0: np.array([73, 63, 59, 45, 54, 71, 62, 48, 18, 37, 55, 52, 41, 43, 61, 30, 64,
          60, 48, 65, 64, 51, 56, 67])
1: np.array([44, 37, 24, 72, 43, 46, 46, 64, 38, 66, 43, 50, 70, 53, 32, 52, 42,
          33, 39, 45, 51, 49, 37, 30])
2: np.array([59, 77, 70, 34, 63, 51, 38, 56, 30, 41, 69, 48, 29, 36, 60, 50, 50,
          75, 39, 69, 27, 18, 73, 63])
3: np.array([48, 44, 57, 48, 42, 46, 40, 50, 84, 53, 64, 48, 57, 56, 61, 63, 35,
          48, 60, 44, 75, 68, 53, 35])
4: np.array([63, 57, 71, 49, 52, 69, 46, 58, 60, 66, 43, 58, 71, 51, 27, 32, 85,
          68, 61, 25, 76, 23, 46, 86])
5: np.array([54, 40, 33, 74, 32, 45, 49, 63, 39, 52, 41, 67, 53, 49, 54, 50, 60,
          57, 45, 39, 46, 62, 58, 46])
6: np.array([10, 41, 43, 68, 58, 31, 65, 34, 69, 51, 41, 53, 50, 60, 27, 73, 16,
          32, 51, 53, 20, 65, 28, 38])
7: np.array([69, 53, 53, 56, 46, 36, 38, 51, 40, 44, 59, 42, 42, 41, 65, 48, 45,
          56, 41, 62, 34, 46, 85, 46])
8: np.array([32, 51, 44, 40, 42, 55, 58, 42, 59, 40, 44, 57, 19, 50, 48, 51, 59,
          39, 67, 63, 42, 77, 45, 70])
9: np.array([56, 38, 34, 61, 50, 48, 43, 58, 4, 60, 54, 63, 69, 43, 79, 56, 53,
          55, 33, 37, 37, 28, 49, 38])
10: np.array([40, 33, 40, 46, 45, 42, 36, 67, 51, 47, 63, 58, 46, 49, 60, 66, 32,
          57, 45, 57, 44, 46, 40, 26])
11: np.array([43, 56, 60, 51, 63, 52, 37, 59, 69, 54, 66, 53, 68, 61, 58, 59, 35,
          72, 43, 46, 68, 34, 43, 29])
12: np.array([44, 40, 49, 73, 57, 50, 47, 46, 24, 75, 47, 51, 79, 50, 44, 60, 36,
          49, 42, 33, 37, 31, 48, 43])
13: np.array([54, 50, 48, 37, 37, 31, 36, 78, 65, 13, 58, 60, 19, 44, 93, 69, 68,
          75, 50, 60, 56, 73, 56, 32])
14: np.array([40, 22, 30, 36, 49, 35, 54, 40, 61, 59, 40, 44, 60, 70, 19, 56, 23,
          5, 59, 56, 36, 61, 26, 37])
15: np.array([28, 39, 61, 61, 53, 58, 46, 71, 62, 61, 41, 68, 76, 54, 19, 49, 72,
          65, 59, 30, 57, 12, 9, 56])
16: np.array([10, 44, 43, 43, 65, 40, 48, 73, 62, 30, 38, 65, 47, 49, 61, 66, 54,
          71, 42, 42, 42, 31, 21, 43])
17: np.array([53, 32, 28, 77, 30, 42, 54, 62, 45, 59, 41, 74, 61, 48, 56, 54, 62,
          62, 49, 28, 53, 73, 49, 50])
18: np.array([66, 70, 55, 52, 58, 59, 46, 48, 37, 55, 54, 41, 57, 41, 66, 40, 59,
          55, 41, 56, 64, 42, 65, 48])
19: np.array([48, 49, 50, 52, 38, 49, 38, 54, 69, 48, 72, 42, 40, 43, 67, 56, 46,
          65, 55, 47, 57, 56, 58, 43])
20: np.array([46, 21, 34, 39, 54, 39, 58, 29, 63, 62, 38, 45, 64, 72, 50, 49, 11,
          28, 50, 38, 45, 72, 54, 35])
21: np.array([44, 42, 50, 46, 69, 59, 69, 29, 56, 59, 39, 47, 58, 67, 50, 45, 39,
          35, 53, 37, 49, 61, 40, 58])
22: np.array([68, 51, 42, 37, 47, 44, 51, 49, 25, 40, 36, 46, 39, 49, 35, 34, 48,
          29, 39, 71, 25, 51, 68, 55])
23: np.array([15, 49, 41, 69, 51, 68, 68, 50, 84, 61, 57, 65, 51, 59, 47, 52, 57,
          63, 57, 34, 58, 55, 27, 54])
24: np.array([44, 46, 55, 68, 62, 50, 37, 72, 50, 62, 56, 46, 77, 59, 47, 53, 56,
          94, 31, 23, 56, 29, 31, 45])
25: np.array([60, 37, 39, 25, 40, 44, 61, 20, 21, 49, 51, 47, 37, 47, 71, 54, 19,
          11, 57, 72, 26, 64, 70, 45])
26: np.array([39, 40, 38, 67, 42, 51, 46, 81, 56, 54, 51, 61, 58, 53, 36, 54, 64,
          69, 48, 34, 53, 46, 27, 47])
27: np.array([22, 50, 36, 54, 55, 66, 62, 71, 39, 45, 53, 59, 49, 49, 54, 54, 52,
          61, 40, 57, 65, 54, 17, 35])
28: np.array([42, 38, 42, 49, 44, 63, 48, 54, 68, 65, 48, 48, 68, 64, 25, 42, 57,
          40, 61, 30, 70, 55, 26, 60])
29: np.array([79, 58, 57, 43, 56, 54, 56, 29, 29, 52, 42, 34, 50, 50, 55, 35, 40,
          40, 50, 59, 46, 61, 79, 60])
30: np.array([50, 40, 47, 41, 51, 51, 46, 61, 66, 44, 42, 71, 53, 64, 51, 48, 52,
          62, 52, 50, 46, 51, 44, 45])
31: np.array([57, 67, 80, 38, 45, 53, 57, 45, 55, 32, 43, 66, 30, 32, 62, 59, 76,
          52, 78, 54, 55, 49, 54, 79])
32: np.array([73, 54, 56, 17, 63, 64, 69, 43, 26, 44, 32, 56, 47, 54, 44, 26, 56,
          38, 45, 64, 48, 50, 57, 79])
33: np.array([41, 58, 49, 42, 47, 72, 63, 51, 67, 50, 65, 43, 30, 53, 20, 39, 40,
          38, 52, 74, 53, 71, 42, 58])
34: np.array([27, 42, 31, 48, 41, 33, 46, 65, 48, 35, 42, 54, 35, 51, 31, 64, 57,
          45, 51, 56, 17, 56, 24, 41])
35: np.array([55, 38, 49, 42, 57, 47, 48, 58, 56, 44, 30, 69, 57, 59, 43, 41, 56,
          56, 52, 39, 52, 42, 44, 48])

np.array([37, 67, 53, 47, 52, 70, 55, 52, 63, 51, 77, 34, 26, 53, 14, 39, 40,
          45, 47, 70, 53, 52, 47, 65]) 33 8
np.array([53, 62, 56, 60, 40, 61, 56, 44, 51, 44, 64, 50, 29, 43, 62, 52, 60,
          59, 53, 64, 61, 74, 55, 55]) 19 8
np.array([57, 49, 41, 39, 27, 38, 37, 87, 74, 18, 62, 58, 21, 52, 99, 70, 75,
          71, 55, 53, 70, 86, 47, 32]) 13 19
np.array([72, 65, 50, 40, 53, 42, 45, 45, 35, 39, 51, 44, 33, 42, 64, 42, 43,
          52, 39, 68, 32, 40, 87, 55]) 7 29
np.array([58, 50, 61, 49, 58, 68, 46, 59, 47, 67, 39, 58, 72, 53, 27, 36, 78,
          56, 51, 29, 70, 21, 38, 80]) 4 15
np.array([75, 36, 53, 66, 37, 52, 44, 52, 38, 59, 43, 53, 66, 45, 25, 38, 60,
          47, 54, 36, 42, 47, 68, 62]) 5 35
np.array([60, 26, 43, 39, 49, 40, 53, 29, 74, 60, 28, 60, 75, 74, 50, 48, 21,
          27, 52, 37, 56, 76, 63, 36]) 20 21
np.array([57, 48, 56, 44, 44, 28, 59, 38, 43, 37, 23, 49, 40, 43, 58, 66, 67,
          22, 67, 47, 35, 62, 51, 58]) 8 31
np.array([62, 47, 31, 70, 33, 43, 54, 50, 31, 53, 41, 50, 49, 46, 49, 40, 79,
          50, 52, 34, 38, 70, 56, 60]) 5 17
np.array([56, 70, 76, 50, 64, 63, 53, 52, 43, 52, 58, 51, 48, 41, 57, 46, 59,
          67, 46, 52, 60, 32, 58, 72]) 18 0
np.array([54, 46, 50, 63, 33, 50, 37, 52, 84, 52, 72, 45, 52, 54, 68, 65, 30,
          54, 58, 44, 68, 75, 60, 28]) 3 19
np.array([39, 48, 75, 48, 77, 55, 47, 41, 25, 64, 48, 44, 75, 52, 31, 52, 21,
          51, 37, 57, 40, 0, 31, 32]) 12 11
np.array([57, 51, 41, 52, 49, 31, 49, 56, 38, 43, 29, 51, 50, 39, 58, 53, 66,
          42, 46, 42, 42, 54, 60, 56]) 5 35
np.array([62, 59, 65, 44, 55, 65, 65, 46, 25, 41, 48, 50, 41, 43, 58, 40, 55,
          54, 53, 65, 55, 52, 47, 59]) 0 18
np.array([43, 39, 43, 45, 40, 30, 25, 56, 57, 50, 62, 39, 55, 49, 38, 66, 31,
          30, 51, 66, 35, 32, 45, 25]) 10 1
np.array([44, 74, 74, 57, 63, 74, 46, 61, 49, 52, 68, 47, 51, 43, 24, 38, 65,
          79, 44, 54, 61, 28, 27, 66]) 4 24
np.array([46, 96, 71, 38, 64, 46, 48, 37, 73, 29, 72, 23, 5, 35, 67, 56, 58,
          64, 44, 90, 47, 52, 75, 57]) 2 7
np.array([53, 78, 67, 55, 69, 58, 53, 44, 29, 45, 54, 35, 49, 46, 56, 39, 68,
          68, 43, 59, 49, 29, 43, 51]) 18 0
np.array([55, 36, 48, 58, 47, 49, 56, 54, 49, 57, 33, 55, 76, 61, 32, 46, 72,
          40, 59, 29, 67, 50, 27, 57]) 28 35
np.array([77, 60, 50, 45, 50, 51, 55, 33, 32, 44, 51, 33, 39, 48, 53, 35, 51,
          43, 43, 57, 54, 67, 77, 61]) 29 18
np.array([38, 41, 24, 67, 50, 44, 36, 52, 54, 72, 58, 40, 68, 67, 22, 37, 19,
          37, 20, 48, 37, 44, 51, 17]) 1 12
